Named moves, each a turn or a mirror, and the order they were made in; the first pair answered:
C:
[ -2   0  -2  10   8   2  11  12   3   5 -11   1   5   5  -6   8]  ->  [ -2   3   0   6  10   5   8  12   4   4 -15   1   2   1  -8   6]
[  8  17  -3   4  -9 -31 -13  16 -11   2   1   4   7   9  -4   9]  ->  [  9  11  -3   9 -11 -34  -9  12 -10   5   3  -2   6  11   0   5]
[ 15 -16   5  30   8   8  13 -12  10   7  10 -21 -18  13  30 -21]  ->  [ -7  19  -4  -4  13  20 -30  -5  12 -15  -8  28  -3 -30   7  -8]
P:
[-10   6  11 -17   6  20   3  28   5   7  -5  14  16 -19 -37  29]  ->  [-14  13   1 -19   9  20 -11  19   6  -7  -8  26  13 -26 -27  22]
[-12  -1  14  -6  13  17  -9  10  -8  -9  -4  -1   4 -19  13   9]  ->  [ -9  -6  21  -5  10  16   2  13 -13   2  -4  -7   5 -16   8  18]
[  8   9  -7   4  -6  -7  -3   1   4   2  -1  12   6   4  -3 -10]  ->  [  7   1  -6   5  -8 -11  10   2   2  10  -1   7   1   7  -7  -6]
B:
[ -6   1  -1   3   5  15 -10  14  -4  -7   2  -5  -3  -2  17  12]  ->  [ -4   5  -4  -8   1  10 -14  10   0  -5   0   8   3 -11   0  15]
[  2   0 -11   9  -6  -4   1 -10   5  -5   1  -9  -7   1  15 -11]  ->  [ -2 -10   8   9   0  10   8   1  -4   3  -1 -15  -6   4  12   5]
[ 14 -12   2  16   9   2   1  20  10  20 -11 -10  13 -16 -29   9]  ->  [ 19   0  -6  14   0 -15  -5  12  16  15 -14  -2  15 -18 -28  -1]
Then:
Between the rows of a pair lie 2 to 3 moves.
[  5   7 -12  -4 -16 -37  10 -11   2   2   7  12   0   8  -9 -19]  ->  [-20   5 -15   1  16  13 -23  -5  -1 -20   0  18  -6  -3  22 -10] => B then B then P
[ 12  13   7  -7   2 -17  -9   4  -4   9  -9   7   4   3 -21   3]  ->  [ 11  -4  16   5   6   2   2   8 -11  15  -4 -10   1  11  -6  10] => B then B then B
[  6 -15 -15   9  23  20  -5   3   0 -18   2 -10 -14   3  25  -4]  ->  [ 14 -27  11   6  17  20  18  16  -4   2   3 -23 -12   2   0  18] => C then P
[-10  20 -15   0   0   9 -43  12   2  -2  -8  26 -10  -4   7  -3]  ->  [ 10  16   4  -8 -20 -18  -2  22   5  28  -5  14  -1   2 -35   6] => P then B
[  3  -3 -25  24  -4  -5  -3 -23  13 -15  12  -7  -4  19  29 -27]  ->  [ 17 -15  13  12 -11  -9  35   2  -2  27   9 -16  -1  18 -16   9] => C then P
[  1  -9 -26  13   5 -14  11 -23   2 -18  -3  -8   1  28  46  -9]  ->  [-11  20 -23 -21   8   0 -15 -11  -1 -26 -21  34  13 -13   8  10] => P then C
[ -1  16 -20   1   9 -18 -24 -10  18  -9   3  18   0   2  17  -2]  ->  [ -8   5 -16   5  21   1 -24  -3  12  -8   4  12  -2   3  32   1] => B then C
[ -2 -18 -14  24   5  18 -16 -10   3  -9   4  -3  -7  21  25 -22]  ->  [  2 -26  18  15   7  28   6  12  -7  13   1 -12  -7  16  -3   9] => C then B then P
[ -8   8   0  14   6  10 -10   3  -6 -38  -6  20   6  -9   6  11]  ->  [ 10  -6  15  17  -8 -19  24   2  -9  -5   0   1   4   4 -16  15] => P then B then C
[  4  20 -22  -9   4  -1 -29  -8  17 -29 -18  -4   5   3   3 -17]  ->  [ 17  -6  -5   9  -2  -8   9  -6  12  -6  -3 -36  -4  26  17 -16] => C then P
[ 15   5  -5  -4 -12 -29   9  -5   7  11   7  -3   2   3 -17  -4]  ->  [ 10   6   5 -14 -11 -15   7   6   2  13  -1   7   5  -6 -28   9] => B then C then P
[ -3  24   3 -13   7   6 -13   2  -2  -7  -9  10   6 -16 -17  12]  ->  [ 11  22 -11  -7  -9 -19  -2 -11   1  -5  -2   5   9  -4 -19  -7] => P then B
[-13  -1  24 -12  19  29  -6  25 -14   3  -4  -1   2 -15 -15  32]  ->  [ 17 -12  11  14 -10 -26  30  -5  -2  16  14 -31   5  18  -1  -6] => B then C
[ -9  11 -13 -12  -2  -2 -18  -3   6 -17  -8   7   5 -22  -8 -10]  ->  [  3  10 -14  -9 -12 -19  -8  -6   9 -10  -7   4   2 -17 -10 -18] => P then B then P
[-13 -20  -1   5  10  47   5   1   2 -18 -14  20  -5   6   9   1]  ->  [ -1   4 -19  -5 -14  -1   4 -14  14 -18 -19  35   3   2 -17 -17] => P then B then B
